In the data rows, 128 means zero.
Here are some points, one per row:
[141 123 166 145 169 140 125 149 156  65 176  86  97 109 147 177  95 127
 153 117 113 142 131  95  87 134 147 148 156 156 113 119 107 169 175 152
 131 102 105 106 113 182 137 158 114  81 160 129 115 152 104  81 153 153
 127  98]
[171  93 154 138 103 137 136 148 135 184 148  93 112 121  91 152  98 130
 137 101 114 165 132 117 125  87  91 112 120 145 167 123 140 126 147 120
 119 108 109 237 117 107 133 108 139  90  99 147  87 149 141 102 168 150
 146 197]
[102  98 114 118 113  92 127 126  92 153  89 172 107 121 118 130 136 106
 163 117 157 145 111 145 137 155 121 146 116 102  69 180 138 137 119 101
 103 128 146  86 151 119 122 132 125 155 144 167  98 176 107  89 152 140
 131 179]
[145 126 110 118 147 169  45 109  92 118 120  67 125 128 141 132 116 103
 141 185 146 156 178 112  91 101  95 130 118 121 130 158  94  94 137 116
 111 108 109 158  96 100 141 143 155 149  83 113 112  87 141 153 117 116
 115  81]
[ 97 111 109 124 122 167 121 100 135 116 137 135 166  87  81  59 122 149
 118  88 158 117 107 133 134 149 117 153 178 129 101 143 169 128 119 125
 152 129 144 113 156 174 115  92 153 146 121 128 153 138 110 104 127  82
 149 212]
[135 228 109 105 140 134 116  92 202 137 110 141 173 151 106 113 174 155
 117 144  93 201 191 125 103 214  79 125  68 152  84 183 134 101 148 110
 108 133 212 134 193 154 180  97  98  74  76 149 164  96 112  73 165 157
 125  68]
[162 118  85 120 162  69 137  86 113 121 142 124 138 165  82 125  89 111
 170  94 148  93  71 140 101 136 125 118 153 118 136 114 134  68 144 151
 172 158  98  92 112 132 128 134 173 108 112 121 154 101 132 124 167 111
 163 110]
[107 112 107 220 163 136 143 165 147 142  90 137 148 105 144  75 154 138
 136 112  86 131  99 138 140  87 128 149 144 131 111 121 103 175 127 130
 135 168 112 107 137 151 135 126 177 160 100  89 149 130  58 163  62  80
 123 200]
[185 107 125 114 126 148  94 124 123  98  95  92 174 159 132 119 155 110
 138 139 148 137  97 162 105 138  95 102  93 132 147 125 131 150 105 143
  62 128 128 111 151  76 145 144 116  95 171 145 150 149 121  73 101  31
 177 140]
[103 100  95 133 181 119  98 132 142 120 149 154 144  99 119 157 163  94
 108 105 105 115 161 147 132 133 124 142 181 189 159  89 100 124 104 136
 140 100 154 119 138  95  83 109 136  65 136 174  93 120 123 107 150 115
 107 116]
[161 142 121 126 118 159 111 133 115 119 135 168 142 129 138 125  91 142
 106 146 135 101 120  87 232  79 121  96 132  95  89 119 123 119  79 161
  77 123  93 138 158 127 218 137 114 140  95 134 158 143 150 120 117 112
 144  98]
[159 112 147 185  91 115 116 170 122 134 150 134 135 156 131 132 127 153
 118 154 169 127 167  68  80 167  96 143  95  96 166 100 150 136 118 164
 126 105 105 128 151 104 138 179 116 139 140 130 132 103 144 197 131 128
  95 102]
[104  92 148  99  97 111 113 171 155 140 171 175 127 142 105 145 103 104
  91  98 132 111 128  81 115 142  85 142 173 127  66 113 123 143 116 104
 136 100 161 104 138 131  93 185 134  98 125 189 151 121 148 110 137 143
 129 106]
[156 141 128 154 105 144 176 165 140  53 107 149 189 161 142 177 113 152
 103 169 147 180 111  91  96 151 105 136 120  68 231  57 191 196 153 149
  62 151 143 134 141 198 155 134 206  91 147 140 122 116 107 156 207 108
 116 156]
[172  82 127 104 127 134 108  95 147 178 150 158 133  94 142  88 124 168
 126 142 137 146 127 181 147 104 101 129  95 122 141 102  92  86 164 120
 149 101 137 128 135 142 156 135 125 142 108  93 141 121 148 112 151 124
 158 125]
[120 160  72 153 150  92 116 127 120 179  91  52 176 114 125 159 186 153
 118 175 152 153 142  76 112 152  95 156 126 137 129 153  83 161  34 137
 136  98  65 120 135  34 146  78 195 108  89  77 102 150 121 131 152 178
  84 115]
[138 141 152 140 164 126 101 151 179 148 116 131 113 117 109 179  86 137
  85 137 121 138 100 139 108 149 160 154 121 145 170 157 134 109 108 146
 155 160 156 118 145 142 153 113 101 120 122  81 121  94 118 147 158 144
 141 105]
[115  53 141 101  44 145 103  86 145 134 146 144 111 142 122 131 117  81
 147 170 123  84 118 149 116 156 165  80 109 136 148  26 106 163 144 142
 153 118 169 152 172 134  98  91 110 131 164 186  76 115 103  87 114 108
 121 140]
[170 115 153 161 159 126 124 141 127 177 124 119 150 141 181 149 121 114
  87  98 125 171 132  93 125 106 103  46  75 174 169 147 141 120 118 174
 120 175 152  91 125  77 161 110 146 123 143 146 169 148 135 159 132 117
 150 178]
[127 158 192  96 134 123 158 144 129 189 165 121  78 112 127  95 126 166
 182  95  97 136 173 170  98 134 162 162 126 127  91 162 104 198 146  70
 236 194 164 106 108 164  79 118  62 183 156 163 107  81 158 133  75 163
 161 161]
[ 61 110 129 162 107 138 129 150 147  98 113 163 118 115 145  89 124 142
  77  98  65 100 129 174 109 130 120 161 106 101 145 193 160 148 165 101
 131 149 127 164 151  74  98 154 127 128 113 146 117 116 149 134  99 120
 117  99]
[167  85 106 133 155 140  76  96 132 113 113 123  88 169  93 111 180 156
 108  90 154 104 110 115 176  82 109 131 127  82  77 108  71 127 115 147
 114 153 153 163 151 135 158 106 128 112 105 100 124  92 174 182 106 124
 151 123]
[127  94  97 152 179 164 146 140 100  81 135  97  94  84 141 135 121 164
 140 151  71 151 118 118 129 154 107 142 140  84 112  76 130  88 103 164
 128 135 129 161 161 115  94 136 100 135 148 168 147 147 137 182  85 177
 180 139]
[151 121 145 156 117 188 120 136 146 168  91 118  69 173  59  76 144  48
  87 172 162 140 174 147 154  74 144 120  76 146  97 154 134 159  76 136
 147 134 136  91 122 107 156 138 127 110 187  75 153 113 155  80 131 124
  75 136]
[112 107 106  99  85  34 165  63  85 101 159  83 147 110 160 167 142 161
 170 117  84 154 127 137  98 137 172 122 116 123 143  45  94  71 141  95
 131  82  83 190  68 169  52 192 140  65  85 162  77 123  92 128 172 145
 134 140]
[107 154 144 153 126 128 143  99 136  71 113 151 173  91 184 118  90 127
 180 148 123 101  56  87 114 100 140 121  94 136 194 142 166 156 133 135
 154 188 144 116 131 150 179 134 132 185 152 122 112 148 147 133 128 188
  91 172]
[159  75  64 188 101 152  87  90 123  86 147 130 100 141 115 105 116 160
 201 145  97 118 131 157 130 198 114 139 181  96 101 161 139 112 118 187
 124 122 185 153 114 107  72 120  83 149 128 100 169  99 109 139 168 160
 116 119]
[ 69 148 140 118 104 208 129  54 111 143 130 110  91  86 207 129 156 113
 123 104 163 137 195 219 135 111 112  97 129  45 158 101  61 223  73 120
 199  95  69 178  76 144  60  79 109 118 174  65  69 152 100 176  90 120
  97 114]
[116 159 136  92  36 139 165 130 128 110 126  78 152 187  88 132 169 156
 119 146 156 128 221 154 126 109 112  46 112 137 115  88 106 115 131 141
  87 133 131 134  92  89 134 188 112  89 170  84  80 122  88 124 126 198
  82 113]
[117 253 153 155 204 156 200 112 164 130 134 191 136 154 110  74 126 111
  92 117  87 171 114  48  90 111  90 170 139 161  97 156  59 182 113 121
 128 162 119 154 158 168 149  31 104 109  62 170 121 106 121  85 126 218
 137 104]
[180 156 104 143  65  85  94 181 136 153  88 135 110 179 111 153 126 146
 127 124 150  92 172  84 204 127 126  47 108 199 113 104  88 105 141 149
 108 117  74 120 127  85 143 129 127 130 137 122  99 136  76  97 113  59
  89  95]
[116 100 116 134  66 153 137 107 103 112  59 142 165 144 128  96 145 107
 125 139  56 142  77  77 162 104  71 135 154 178 144  85 149  74 145 128
 102  89  97  92 134 150 151 186 137 123 174 107 148 113 173 119 108 134
 124 119]
[150  93 123 152 144 106  38 116 114 118 161 150 128 115  98  53 138 156
 172  89 170 123 151 160  49 139  99 134 116 162 149  83 174 173 111  84
 142 158 108 107 120 136  82 107 110 126 126 192 100 106 170 143 139 100
 120 116]
[117 125 123 145 142 141 162 149 112 162 136 139 106 166 143  73 126 127
  89 147 161 122 148 131 143  93 141 105 129 120 119 168 142  83 112 154
 125 104 147  98 106 132 189  87  72 138 109 121 154 146 140 144 172 118
 153 120]
[ 94 116 122 127 159 211 131 123 106 121  97 114 134  89 135 148 153 132
 115 113 100 132 124  96 107 204  96 125 158  93  84 139 241 137 142  76
 110  65 155 127 139 156 145 165 123 149 164 135 156 118 158 116 131 137
 230 106]
[116 207 138 132  93 115 151 108 125 103  58 106 122 107 135 109 107  62
 147 107  86 158  83 116 183 169 158 227  57 190  91 226  64 112 153 130
 151  56  35 101 121 148 155 179 180 104  86  90 140 132 117 127 140 153
 125 130]
[106  94 137 105  88  86  83 126 124 149 135 148 103 148 150 137 134  95
 146  88 152  91 161  98 145 129 193  99 134 156 115 103 115  95 137 110
 166 105 135  72 137 123 152 163  78 158 166  97  95 102 112 171 140  92
 127  99]
These points spread out most along one direction. Take the direction at right angles to it along which they spread out most. Go by this last direction. How far along it is each point below, from 0 to 99? 50 is the average, and the first point above lies past it. One standard deviation of the points above along it is 16.
[180 156 104 143  65  85  94 181 136 153  88 135 110 179 111 153 126 146
 127 124 150  92 172  84 204 127 126  47 108 199 113 104  88 105 141 149
 108 117  74 120 127  85 143 129 127 130 137 122  99 136  76  97 113  59
  89  95] 10
[116 159 136  92  36 139 165 130 128 110 126  78 152 187  88 132 169 156
 119 146 156 128 221 154 126 109 112  46 112 137 115  88 106 115 131 141
  87 133 131 134  92  89 134 188 112  89 170  84  80 122  88 124 126 198
  82 113] 23
[117 125 123 145 142 141 162 149 112 162 136 139 106 166 143  73 126 127
  89 147 161 122 148 131 143  93 141 105 129 120 119 168 142  83 112 154
 125 104 147  98 106 132 189  87  72 138 109 121 154 146 140 144 172 118
 153 120] 45
[161 142 121 126 118 159 111 133 115 119 135 168 142 129 138 125  91 142
 106 146 135 101 120  87 232  79 121  96 132  95  89 119 123 119  79 161
  77 123  93 138 158 127 218 137 114 140  95 134 158 143 150 120 117 112
 144  98] 31
[107 112 107 220 163 136 143 165 147 142  90 137 148 105 144  75 154 138
 136 112  86 131  99 138 140  87 128 149 144 131 111 121 103 175 127 130
 135 168 112 107 137 151 135 126 177 160 100  89 149 130  58 163  62  80
 123 200] 59
[116 100 116 134  66 153 137 107 103 112  59 142 165 144 128  96 145 107
 125 139  56 142  77  77 162 104  71 135 154 178 144  85 149  74 145 128
 102  89  97  92 134 150 151 186 137 123 174 107 148 113 173 119 108 134
 124 119] 35
[172  82 127 104 127 134 108  95 147 178 150 158 133  94 142  88 124 168
 126 142 137 146 127 181 147 104 101 129  95 122 141 102  92  86 164 120
 149 101 137 128 135 142 156 135 125 142 108  93 141 121 148 112 151 124
 158 125] 50
[156 141 128 154 105 144 176 165 140  53 107 149 189 161 142 177 113 152
 103 169 147 180 111  91  96 151 105 136 120  68 231  57 191 196 153 149
  62 151 143 134 141 198 155 134 206  91 147 140 122 116 107 156 207 108
 116 156] 40
[171  93 154 138 103 137 136 148 135 184 148  93 112 121  91 152  98 130
 137 101 114 165 132 117 125  87  91 112 120 145 167 123 140 126 147 120
 119 108 109 237 117 107 133 108 139  90  99 147  87 149 141 102 168 150
 146 197] 46
[150  93 123 152 144 106  38 116 114 118 161 150 128 115  98  53 138 156
 172  89 170 123 151 160  49 139  99 134 116 162 149  83 174 173 111  84
 142 158 108 107 120 136  82 107 110 126 126 192 100 106 170 143 139 100
 120 116] 66
[120 160  72 153 150  92 116 127 120 179  91  52 176 114 125 159 186 153
 118 175 152 153 142  76 112 152  95 156 126 137 129 153  83 161  34 137
 136  98  65 120 135  34 146  78 195 108  89  77 102 150 121 131 152 178
  84 115] 31
